Named moves, each a turn or a mirror, and the order they were made in; the first pair answered
naro:
[11 34 0 1 -11 -15 5 15 0 -7 -21 -12 20 -27] => [26 19 6 14 -24 -11 14 -7 7 -6 -16 -13 4 -27]
[41 24 -14 8 -30 -12 3 -35 -10 7 23 11 -26 -10] => [5 57 -26 -15 1 -17 -15 19 -21 6 15 18 8 -8]
[-25 7 -18 -5 6 39 8 4 -6 -7 27 10 12 18] => [-13 -10 -11 6 -8 43 14 -17 -5 -7 29 5 1 18]
bam:
[-12 8 -26 -23 -22 -5 6 8 -18 -29 27 19 50 -5] => [-11 -16 8 -16 6 -52 -4 14 4 -17 -9 4 50 -7]
[15 5 7 -4 -25 -5 -3 -9 -1 5 -8 -6 -6 -23] => [9 -6 8 -4 -20 -11 -11 -11 4 7 -11 -5 -17 -16]
[-32 -13 -11 -4 15 -3 -7 2 -5 7 -10 -1 -25 31] => [-12 18 -26 -8 -5 28 22 5 -22 -12 15 7 6 7]
[3 1 25 12 21 14 35 26 -5 -6 8 -2 26 13] => [-13 -18 25 12 31 0 16 23 5 5 -7 -4 -2 36]
liv:
[-21 23 -26 9 -27 50 -10 16 -30 17 28 24 17 4] => [-16 -18 -9 28 -31 40 -19 -22 -12 32 21 15 -27 30]
[10 21 12 5 0 16 1 10 -19 16 7 -8 7 -19] => [15 -1 19 18 -6 14 1 -11 -7 22 6 -12 -16 -5]
[-18 14 -29 -11 -22 17 -27 1 -14 -7 9 26 -24 7] => [-23 0 -20 -4 -14 11 -32 -6 -5 -1 3 24 -33 22]
[27 19 -15 2 -37 12 5 -29 -13 -6 3 1 -23 -27] => [-6 -20 13 9 12 -26 -21 -21 12 14 -24 -8 -40 14]
Pairs:
Each pair is 2 to 3 moves apart.
[-23 8 21 -18 -5 0 10 22 -26 -9 27 10 9 -4] => [-19 -26 40 -2 7 -11 8 -1 -7 -3 18 3 -11 13] : naro then liv
[-7 4 9 0 21 5 25 14 -15 10 8 6 29 -14] => [-10 8 -2 -4 14 19 25 12 -21 10 16 9 23 -12] : bam then bam then bam
[17 10 1 -16 1 -26 -17 19 -10 7 -19 -1 0 -45] => [4 16 -28 -19 -16 4 -26 12 -23 1 2 13 -24 -27] : bam then bam
[-31 -12 -1 0 27 -2 0 16 10 5 4 -7 1 25] => [-35 -11 -3 -5 20 -10 -15 11 10 8 -4 -3 -14 21] : liv then bam then bam
[-23 25 -16 -5 8 46 10 14 -17 -7 27 12 20 38] => [-31 23 -13 -4 16 40 7 18 -17 -4 21 11 20 45] : liv then liv then liv
[24 11 -5 -17 -13 13 -5 -7 -5 3 18 -1 -11 -1] => [16 6 -4 -11 -8 17 -1 -9 -7 3 24 0 -11 9] : liv then bam
[25 -10 22 24 -10 -12 17 -18 1 -22 -1 6 0 -20] => [-28 12 -21 0 1 5 -20 14 -16 -22 6 28 -6 10] : naro then bam then bam
[14 -20 -1 7 -14 -5 -14 -27 1 11 -11 1 -46 12] => [9 36 -21 -17 -17 10 -1 16 -26 -7 3 11 10 -23] : liv then liv
[-10 -11 -10 -7 -11 -21 22 -24 27 14 -29 -3 -14 -7] => [-10 20 -30 -20 -19 -9 22 -7 13 6 -21 2 9 -24] : naro then liv
[-34 -14 -14 -7 16 1 -28 5 2 7 -5 6 -29 30] => [-26 27 -15 -20 15 10 -4 38 -14 -7 3 6 29 -4] : naro then liv then bam
[-17 -9 4 -9 15 -21 -30 -4 -2 10 -17 -4 -23 -8] => [9 5 -11 -8 -20 3 -14 -22 -15 -1 -1 2 -25 -30] : liv then liv
[-14 16 0 1 7 16 13 16 11 -3 33 -11 27 7] => [10 -15 17 20 -9 7 14 -22 23 4 24 -18 -6 5] : bam then liv then liv
[27 9 -3 -6 -21 23 16 -4 -19 -7 22 28 -17 -15] => [18 -2 -1 2 -11 32 18 -10 -16 -7 29 26 -23 8] : liv then bam
[-5 -20 9 11 8 -1 -13 -18 3 8 -1 -3 -16 25] => [2 4 -1 13 1 28 14 -13 -12 -5 22 1 17 15] : bam then liv then bam
[56 -32 38 20 4 17 57 -35 1 -13 21 -5 22 -5] => [19 -45 3 19 -3 38 22 -51 -3 -8 30 10 -36 43] : bam then bam
[-19 -15 21 0 -18 -18 -28 -11 24 20 -24 2 -44 21] => [19 -12 24 11 -46 -2 -2 -35 22 9 -11 -1 -37 -5] : liv then naro
[-1 -34 -8 14 -25 44 4 -11 15 5 20 -5 39 8] => [9 -34 14 15 -16 24 8 -8 21 9 5 -14 53 -8] : naro then liv then bam
[29 -23 31 21 -7 -4 33 -20 16 -6 11 -8 16 -5] => [-33 -13 10 -1 32 -21 -15 23 15 8 -5 2 5 32] : naro then bam
[-18 -20 -21 7 -32 71 14 -23 -21 -13 27 8 -49 30] => [-47 -43 4 9 17 38 -5 -3 1 4 3 -4 -50 63] : liv then naro
[-1 -1 17 -7 6 -14 13 19 7 11 -16 -5 20 -5] => [-2 11 6 -14 -3 -16 6 23 1 11 -18 -1 17 -13] : liv then bam then liv
[4 13 -1 -3 1 -17 -9 17 1 -5 -19 -8 12 -10] => [1 17 -21 -6 -13 -2 -13 10 -6 -6 -11 1 -2 -6] : bam then liv
[-13 26 -4 0 22 -10 7 32 2 13 8 -28 35 -18] => [-24 -12 -15 16 10 10 -10 -11 12 17 21 -21 -31 32] : naro then liv then bam
[3 36 3 -6 12 4 -1 11 -23 8 3 0 27 -27] => [-7 -2 -6 7 -3 12 -23 -27 -14 16 4 5 -37 11] : bam then bam then naro
[-4 -9 9 1 11 -12 -7 10 3 3 -4 -4 4 2] => [-9 -7 -1 -3 12 -7 -12 12 -1 5 -3 -2 -4 9] : naro then liv then bam
[-19 8 -4 -19 31 -12 8 50 -14 -24 7 -4 38 -33] => [-7 -51 33 11 42 -33 8 8 17 -11 -7 -22 -1 -4] : naro then liv
[4 14 -6 -26 -3 18 8 13 -18 -22 12 23 17 -10] => [-7 11 2 -31 18 -1 -2 29 -10 -17 -5 16 22 -5] : liv then naro then bam
[-6 -8 -20 -13 -23 -6 -31 -20 4 8 -22 -5 -47 -12] => [-13 6 -32 -21 -23 -3 -33 -9 -4 5 -18 -1 -40 -15] : naro then liv then liv
[-30 -13 -1 2 27 13 0 23 5 11 9 8 3 9] => [1 -5 17 2 18 -2 18 19 10 9 -1 0 21 -25] : liv then bam
[-34 -32 -2 20 32 28 14 -11 6 1 34 3 -9 71] => [5 -7 2 24 12 47 57 -12 -4 -15 54 1 35 31] : naro then bam then naro
[-8 5 -1 2 -13 28 5 5 15 3 28 6 -20 25] => [-14 -4 8 5 -6 14 -4 4 19 12 19 4 -29 31] : bam then bam then bam
[10 -9 8 22 -4 7 14 -25 -1 2 12 0 -18 9] => [-13 10 -10 6 7 21 7 2 -10 -3 21 11 -3 18] : liv then bam then liv
[-19 -8 2 -7 20 -14 5 5 4 5 -2 -9 16 13] => [-24 -7 -3 -7 15 -10 1 1 5 3 -1 -7 9 20] : naro then liv then bam
[1 -22 15 21 6 15 6 -18 1 0 13 -2 -19 24] => [-9 8 10 8 19 16 14 20 -10 -8 15 1 28 9] : bam then liv then liv
[-44 17 -13 -2 30 -15 -46 32 9 9 -11 14 7 -4] => [-44 1 -8 4 31 -19 -49 23 16 15 -12 11 -7 4] : liv then liv then liv
[-10 19 -1 3 13 18 14 29 -7 -6 -6 1 31 -9] => [12 -25 22 26 2 4 18 -16 11 2 -16 -9 -7 -2] : naro then bam
[-27 -10 -30 9 -27 37 -15 -8 5 6 32 0 -27 42] => [24 -26 9 29 -38 23 24 -36 18 3 28 -18 -6 9] : naro then bam then liv
[20 14 8 12 -28 -19 48 -32 32 -24 -9 -29 39 -36] => [-69 15 -31 -13 10 -29 -28 13 28 -6 -24 -12 -4 30] : bam then liv then bam
[-33 -21 15 21 23 23 10 -2 26 -13 19 6 48 54] => [-28 -20 26 19 32 4 11 10 30 -13 8 1 60 38] : naro then liv then bam
[-26 -9 -11 1 12 -3 -29 2 6 7 -8 -8 -27 25] => [-9 28 -6 -14 12 -4 -9 31 -5 -8 -9 -9 27 -16] : liv then bam
[24 -7 18 16 5 14 30 -9 4 -8 9 -15 10 -5] => [2 -15 0 15 1 24 11 -18 3 -2 13 -5 -20 23] : bam then bam
[-1 -24 6 15 -4 12 -5 -20 7 8 -1 0 -28 32] => [-12 -27 14 16 14 7 3 -10 11 5 1 -3 -12 39] : bam then liv
[4 6 -6 2 -9 6 -4 -15 -13 4 -13 3 -16 9] => [-4 20 -11 1 -3 13 4 -1 -18 -1 -7 6 2 5] : liv then bam
[1 6 -21 -4 -21 7 -13 -10 -11 0 1 8 -24 6] => [23 11 -4 -2 -20 1 11 -9 -8 -3 -2 1 3 -22] : naro then bam then naro
[-16 13 10 -18 56 -43 -10 19 3 3 -17 12 25 -1] => [21 6 -25 1 -16 23 10 -53 -12 -12 32 29 -27 3] : bam then bam then liv
[-16 15 -17 4 -2 23 17 -10 -12 -8 32 -9 4 22] => [-5 17 4 6 9 9 31 -1 -7 -10 25 -17 29 9] : liv then bam then naro
[41 -10 12 26 -5 -20 11 12 21 13 -11 -9 2 -12] => [38 -17 10 28 -8 -20 4 3 22 18 -11 -5 -8 -4] : naro then liv then liv
[35 -2 13 6 -27 0 18 -20 13 -10 6 -2 1 -28] => [32 -12 29 9 -10 -12 23 -17 19 -1 -3 -7 11 -20] : liv then liv then naro
[3 -2 -17 11 -6 27 4 -13 -7 -23 20 1 1 1] => [0 -4 -8 15 6 26 11 -11 -4 -24 19 -1 12 6] : liv then bam
[-21 1 -6 5 27 -30 22 21 -14 13 -20 17 8 18] => [13 -8 -9 21 -9 -1 49 -20 -18 5 3 22 -6 7] : bam then bam then naro
[9 1 -7 7 -17 19 4 -14 -3 -4 9 2 -12 0] => [11 6 10 6 3 4 17 5 2 -5 5 -9 22 -8] : liv then bam then bam
[-8 8 2 -7 -3 -1 2 14 -6 -9 -7 0 31 -15] => [-10 -25 16 8 0 -11 -7 -8 9 2 -16 -7 -1 5] : liv then liv
[-29 -11 -35 -25 -6 20 17 1 11 7 -4 15 -7 22] => [-25 -4 -39 -26 -6 23 22 8 7 5 -2 13 5 15] : naro then liv then liv
[-17 -6 -17 -10 -1 -5 -24 5 7 9 -2 6 -16 15] => [-7 6 -28 -15 -19 11 -18 4 -1 2 8 9 -10 2] : liv then liv then naro
